128 stands for zero in the data rows.
Some points:
array([ 24, 109,  99, 155,  70, 102, 124, 151, 143, 128, 109, 127,  69, 103, 101, 223, 142, 118,
       138, 148, 144, 157,  34, 135,  83,  22,  86, 116, 120, 123,  67, 136, 120, 154,  82,  92,
       170, 136, 104,  96, 103, 132, 124])
array([179, 174, 218, 123, 137,  90, 108,  52, 145, 165,  77, 141, 109, 113, 116, 114, 152, 111,
       161, 115, 132, 143,  82,  73,  97, 169,  79, 110, 165, 142, 168, 181, 110,  96,  70, 106,
       126, 127,  78, 184, 146, 164,  95])
array([105, 147, 152, 183,  95, 130, 137, 253, 144, 125, 120, 178, 198, 211, 126,  82, 193, 130,
       225, 255, 109, 134, 118, 116, 130, 128, 157, 118, 117, 108, 122, 121, 143, 110,  95, 119,
       112, 118, 214, 255, 128, 144, 128])
array([115, 225, 114, 140, 114, 180, 108, 130, 118, 187, 186, 132,  96, 141, 138,  83, 119,  91,
        74, 150,  85, 154, 123, 138,  98, 179, 170,  56, 128,  55,  99, 167,  93, 181, 127, 123,
       101, 113, 112,  84, 109, 159, 130])
array([205, 120, 213, 174, 147, 165, 120, 151, 116, 187, 172, 125, 110, 107,  66, 133,  99, 117,
       107, 112, 136, 174, 170,  88, 136, 119, 119, 147, 139, 128,  89,  89, 193,  96,  44, 122,
       192, 153, 178,  95, 158, 117, 120])
array([107, 181,  77, 122, 226, 126, 255, 154,  80, 182, 125, 135, 142, 102, 115, 158,  63, 116,
       147, 120,  90, 100, 145, 146, 146,  95,  84, 107, 117, 122, 180, 138, 128, 133, 100,  67,
       102, 176, 125, 149, 110, 129, 155])
array([ 97, 169, 107, 121,  56, 129, 132, 109, 115, 126, 170, 133, 123, 255, 128, 255, 114, 117,
       157, 113, 232, 121, 173, 112, 135, 193, 135, 116, 129, 115, 140, 138, 131,  99, 136, 118,
       126, 123, 124, 120, 180, 129, 135])
array([ 90, 132, 187, 160, 111, 168, 123, 150, 137, 159, 132, 113, 216, 140, 115,  99, 172, 127,
       130,  68, 153,  73,  37, 247, 192, 162, 122,  88, 110, 238, 134, 125, 109,  69, 108, 108,
       121, 112, 134,  68,  96, 106, 118])
array([149, 143,  90,  74, 113, 129, 105, 132, 227, 167, 148, 166, 127, 120, 217, 122, 103, 232,
       133, 121, 118, 139,  99, 135, 127, 118, 120, 122,  84, 127, 151, 142, 172,  99, 215, 203,
       208, 255, 136, 111, 120, 245, 126])
array([145, 100, 105, 158,  88,  99, 131, 121, 151, 172, 138, 168,  76, 157,  98,  77, 114,  74,
       171, 107, 101,  99, 130, 137, 157, 100,  91, 133, 152, 120, 143, 125, 139, 138, 231, 215,
       193, 133, 104, 128, 156,   0, 203])
array([ 92, 145,  71,  70, 122, 178,  96, 108,  65, 127,  89, 138,  88, 155,  83, 100, 118, 155,
        85, 144, 137, 109, 123, 159,  98, 190, 162, 240, 147, 203,  92, 107, 150, 201, 110, 126,
       152, 170, 137, 175,  98, 121, 145])
array([104, 130, 220, 102, 134,  99, 123,  87,  69, 118, 147, 187,  67,  86, 143, 142, 165, 138,
       110, 181, 131, 130, 153, 158, 108, 142, 197, 109, 152,  94, 165, 149, 182,  72, 165,  83,
       126, 120, 151,  93,  51,  69, 116])
array([210,  61, 150, 107,  59, 153, 135, 123, 101, 150, 102, 101, 155, 182, 169, 192, 109, 109,
       101, 110,  68, 170,  69, 194,  56,  32, 170, 152, 154, 105, 169,  92, 117, 111, 112, 117,
       108, 116, 117, 144, 128, 112, 131])
array([ 73, 118, 191, 113, 119, 138, 134, 147, 121,  93, 119,  95, 128, 105,  98,  85, 103, 134,
       173,  47, 165, 164, 150, 160,  78, 185, 145, 137,  88,   6, 153,  93,  92, 115, 112, 139,
       163, 126, 104, 167,  88, 127, 141])
array([112, 169, 159, 144, 133, 155,  93, 143, 113, 117, 108,  92, 116, 124, 119, 131,  84, 111,
       138, 111, 119,  72, 150, 110, 161,  70, 101, 142, 147, 118, 138, 145, 117, 142, 221, 177,
       164, 120, 147, 140, 123, 117,   0])
array([ 89, 137,  75, 194, 100, 115, 144,  64, 132,  94, 157, 194, 210, 112, 125, 107, 108, 120,
       108,  78, 146, 224, 124,  81, 140, 118, 189, 181, 153, 171, 161, 181, 100, 188, 109, 145,
       118, 129, 171, 129,  85, 116, 111])
array([ 34,  84,  78, 140, 147,  87, 116, 138, 108, 164, 118, 105, 117,  60, 140, 135,  75, 147,
       103, 134, 116, 125, 105, 136, 124, 178, 204, 130, 155, 107, 104, 141,  99,  24, 113, 181,
       105,  98, 140, 152, 199, 111, 133])
array([142, 112,  53, 163, 186, 168, 102, 135, 143, 147,  72, 137,  61, 118, 115, 114, 234, 144,
       100,  86, 182, 146, 130, 132, 180,  95, 143, 107, 147,  80, 197, 105, 117, 126, 127,  74,
       108, 115, 176, 126, 175, 168, 171])
array([135, 134,  36, 149, 114, 128, 120,  65, 143, 128,  94,  71, 138, 121, 135,  75, 108,  84,
       168, 137, 186,  79, 196, 147,  83,  92, 157,  71, 155, 146,  94, 130, 190,  97,  90, 115,
       136, 138, 111, 136,  97, 158, 143])
array([122,  78, 179,  88, 118, 107, 128, 150,  63, 127, 105, 124, 101, 134, 163,  99, 103, 110,
       126, 150, 163, 155, 141,  91, 154, 149, 202,  59, 132, 199, 150, 107,  61, 223,  94, 148,
       166, 159,  90, 124, 151, 136, 130])
array([117,  94, 175,  83, 130, 126, 127, 113, 247, 121, 224,  95, 121, 133, 198, 113, 142, 255,
       121, 132, 130, 106, 165, 124, 140, 100,  92, 129, 167, 119, 105, 123,  86, 136,  80,  97,
        58, 247, 121, 136, 130,  54, 132])
array([178,  78,  66,  69,  28, 115, 143, 157, 137, 126, 216, 126,  91,  74, 137, 129, 132,  83,
       149, 128,  99,  71, 138, 126, 168, 161,  80, 170, 177, 120, 159, 124, 114, 129,  79, 113,
       135,  66, 142, 114,  99, 211, 117])
array([205, 166,  82, 144, 177, 118,  90, 161, 112,  54, 158,  84,  77, 135, 136, 133, 107,  81,
       128, 128, 120, 173,  74, 114, 190, 144, 156, 147, 124, 155, 114, 138, 109,  63, 143,  78,
       114, 168,  78, 171,  84, 109, 144])
array([167, 139, 122, 138, 205, 121, 255,  77, 100,  84, 161, 158,  74, 179, 107,  95, 194, 131,
       130, 106, 125, 106, 108, 136,  98,  99, 128, 141, 121, 131,  68,  86,  91,  86, 152, 215,
       122, 110, 123, 108, 158, 188,  82])
array([107, 203, 132,  52, 215, 133,  74, 101, 111,  93, 152, 119, 118, 139, 133, 140, 106, 134,
       151, 129, 107, 156, 102, 171, 160,  80,  47,  91, 156, 141, 142, 129, 162, 160, 123, 217,
       148,  52, 149, 156, 137, 129, 181])
array([ 57, 214, 127,  58,  75, 111, 124, 127, 155, 119, 102,  87, 143, 141,  81,  81, 122, 107,
        83, 139,  75, 166, 163,  49, 118, 104, 109, 130, 123, 147, 148,  57, 112,  61, 158,  69,
       120, 109, 124,  93, 142, 127, 143])
array([102, 175, 124, 157, 152,  92,  84, 206, 107, 121, 142, 123, 199,  92, 149, 151, 255, 112,
       169,  66,  76, 123, 162, 120,  78, 159, 182, 186, 129, 166, 128, 111, 178, 209, 120, 138,
        82, 145,  82,  81, 160, 130, 131])
array([133,  52, 162,  36, 131, 156, 108, 140,  90, 107, 141, 167, 138, 114, 115, 107, 115, 100,
       141,  68, 141,  84, 125,  91, 120,  81, 134, 116,  82, 125,  63, 217, 133, 113, 145,  64,
       107, 117, 164, 154, 173, 133, 169])
array([173, 101, 109, 138, 169, 135, 152, 176,  97, 138, 132,  68, 255,  83, 130, 155, 250, 128,
        66, 204, 178, 125, 145,  96, 109, 116,  57, 132, 137, 118, 121, 171,  92, 121, 226, 181,
       203, 106, 101, 152, 108, 104, 163])
array([207, 211, 143, 135,  21, 165, 150,  95, 135,  76,  70, 143, 116,  48, 100, 181, 121, 141,
       123, 139, 119,  97, 138, 140, 169, 124, 120,  93,  66, 125, 103, 113, 118, 148, 136, 198,
        86, 129, 149, 139, 133,  91, 174])
array([ 94,  87, 238, 205, 133, 120,  99, 127, 107, 115, 112, 117, 110, 146, 125, 121,  70, 103,
       105, 133, 133,  85, 150,  98, 151,  85,  80, 166, 145, 127, 133, 116, 132, 126, 171, 182,
        52, 130, 114, 106,  91, 233, 236])
array([140,  69, 136, 168, 122,  88, 122,  72, 134, 164, 160,  60, 103, 116,  54, 131, 100, 173,
       155, 144,  96, 155, 124, 152,  95, 174, 173, 112,  70, 187, 137, 130, 131, 222, 199,  76,
       114,  90, 152, 153, 158, 158, 128])
array([106,  49, 132, 148, 135, 103, 120,  79, 156,  65, 103, 166, 210, 133,  96, 136, 144, 105,
        92, 134,  67, 121, 154, 196, 213, 161, 121,  93, 146,  67,  94, 110, 156, 130, 109,  76,
       173, 137,  81, 129, 152, 166, 105])
array([156,  51,  85,  81, 140,  79, 110, 166, 123, 155,  93, 170, 116, 131, 105, 110, 107, 103,
       100, 143, 174, 185, 162, 169, 124, 136,  44, 115,  85, 134, 125, 113, 155, 130, 130, 170,
        15, 120, 115, 114, 115, 113,  46])
array([176, 223, 127, 176, 105,  64, 112, 137,  96, 124, 114, 155, 130, 117, 191,  71,  74, 174,
        96, 123, 179,  89, 127, 155, 131,  93, 105, 172, 109, 104, 108, 127, 136, 131, 112,  45,
       149,  72,  97, 123, 196, 113, 129])
array([ 99,  55,  86, 184, 122, 207, 125,  96, 102,  91, 109, 119,  87, 142, 208, 108, 129, 138,
       121, 135,  65, 129, 146,  63, 108, 165,  66, 118,  60, 141, 152, 134, 144,  98,  89, 109,
       139,  90, 125, 109, 133,  77, 114])
array([206, 109,  66, 122, 210, 118,  67, 132, 144, 112,  98, 139, 164, 148,  95, 142,  73, 153,
       168, 124, 115,  88,  87,  59,  90, 158, 140, 102, 136,  81, 126, 108, 108, 126, 104, 110,
       114, 110, 159,  54,  80,  85, 144])
array([113, 121, 185,  79, 205, 147, 222, 145, 255, 110,  77, 122, 101, 121, 187, 149,  94,  81,
       117, 153, 147, 141, 126, 125, 119, 178, 198, 194, 124, 172, 120, 133, 155, 202, 131, 111,
       147,  59, 124, 108, 136, 107, 135])
Along one direction, these points spread out more than along any other. Take the direction at right angles to it along which they spread out most. Then take the direction at right angles to both along which they spread out most. Go by this last direction. For each point below, how far along it does it lie, from 0 to 99? 50 is the average, and the first point above lies past it. One standard deviation of the points above along it is 16.
array([ 89, 137,  75, 194, 100, 115, 144,  64, 132,  94, 157, 194, 210, 112, 125, 107, 108, 120,
       108,  78, 146, 224, 124,  81, 140, 118, 189, 181, 153, 171, 161, 181, 100, 188, 109, 145,
       118, 129, 171, 129,  85, 116, 111]) 40
array([135, 134,  36, 149, 114, 128, 120,  65, 143, 128,  94,  71, 138, 121, 135,  75, 108,  84,
       168, 137, 186,  79, 196, 147,  83,  92, 157,  71, 155, 146,  94, 130, 190,  97,  90, 115,
       136, 138, 111, 136,  97, 158, 143]) 61
array([205, 166,  82, 144, 177, 118,  90, 161, 112,  54, 158,  84,  77, 135, 136, 133, 107,  81,
       128, 128, 120, 173,  74, 114, 190, 144, 156, 147, 124, 155, 114, 138, 109,  63, 143,  78,
       114, 168,  78, 171,  84, 109, 144]) 60
array([ 34,  84,  78, 140, 147,  87, 116, 138, 108, 164, 118, 105, 117,  60, 140, 135,  75, 147,
       103, 134, 116, 125, 105, 136, 124, 178, 204, 130, 155, 107, 104, 141,  99,  24, 113, 181,
       105,  98, 140, 152, 199, 111, 133]) 55
array([149, 143,  90,  74, 113, 129, 105, 132, 227, 167, 148, 166, 127, 120, 217, 122, 103, 232,
       133, 121, 118, 139,  99, 135, 127, 118, 120, 122,  84, 127, 151, 142, 172,  99, 215, 203,
       208, 255, 136, 111, 120, 245, 126]) 0
array([142, 112,  53, 163, 186, 168, 102, 135, 143, 147,  72, 137,  61, 118, 115, 114, 234, 144,
       100,  86, 182, 146, 130, 132, 180,  95, 143, 107, 147,  80, 197, 105, 117, 126, 127,  74,
       108, 115, 176, 126, 175, 168, 171]) 58
array([113, 121, 185,  79, 205, 147, 222, 145, 255, 110,  77, 122, 101, 121, 187, 149,  94,  81,
       117, 153, 147, 141, 126, 125, 119, 178, 198, 194, 124, 172, 120, 133, 155, 202, 131, 111,
       147,  59, 124, 108, 136, 107, 135]) 33
array([ 94,  87, 238, 205, 133, 120,  99, 127, 107, 115, 112, 117, 110, 146, 125, 121,  70, 103,
       105, 133, 133,  85, 150,  98, 151,  85,  80, 166, 145, 127, 133, 116, 132, 126, 171, 182,
        52, 130, 114, 106,  91, 233, 236]) 62
array([105, 147, 152, 183,  95, 130, 137, 253, 144, 125, 120, 178, 198, 211, 126,  82, 193, 130,
       225, 255, 109, 134, 118, 116, 130, 128, 157, 118, 117, 108, 122, 121, 143, 110,  95, 119,
       112, 118, 214, 255, 128, 144, 128]) 32
array([112, 169, 159, 144, 133, 155,  93, 143, 113, 117, 108,  92, 116, 124, 119, 131,  84, 111,
       138, 111, 119,  72, 150, 110, 161,  70, 101, 142, 147, 118, 138, 145, 117, 142, 221, 177,
       164, 120, 147, 140, 123, 117,   0]) 60
array([106,  49, 132, 148, 135, 103, 120,  79, 156,  65, 103, 166, 210, 133,  96, 136, 144, 105,
        92, 134,  67, 121, 154, 196, 213, 161, 121,  93, 146,  67,  94, 110, 156, 130, 109,  76,
       173, 137,  81, 129, 152, 166, 105]) 49
array([107, 203, 132,  52, 215, 133,  74, 101, 111,  93, 152, 119, 118, 139, 133, 140, 106, 134,
       151, 129, 107, 156, 102, 171, 160,  80,  47,  91, 156, 141, 142, 129, 162, 160, 123, 217,
       148,  52, 149, 156, 137, 129, 181]) 63
array([122,  78, 179,  88, 118, 107, 128, 150,  63, 127, 105, 124, 101, 134, 163,  99, 103, 110,
       126, 150, 163, 155, 141,  91, 154, 149, 202,  59, 132, 199, 150, 107,  61, 223,  94, 148,
       166, 159,  90, 124, 151, 136, 130]) 42
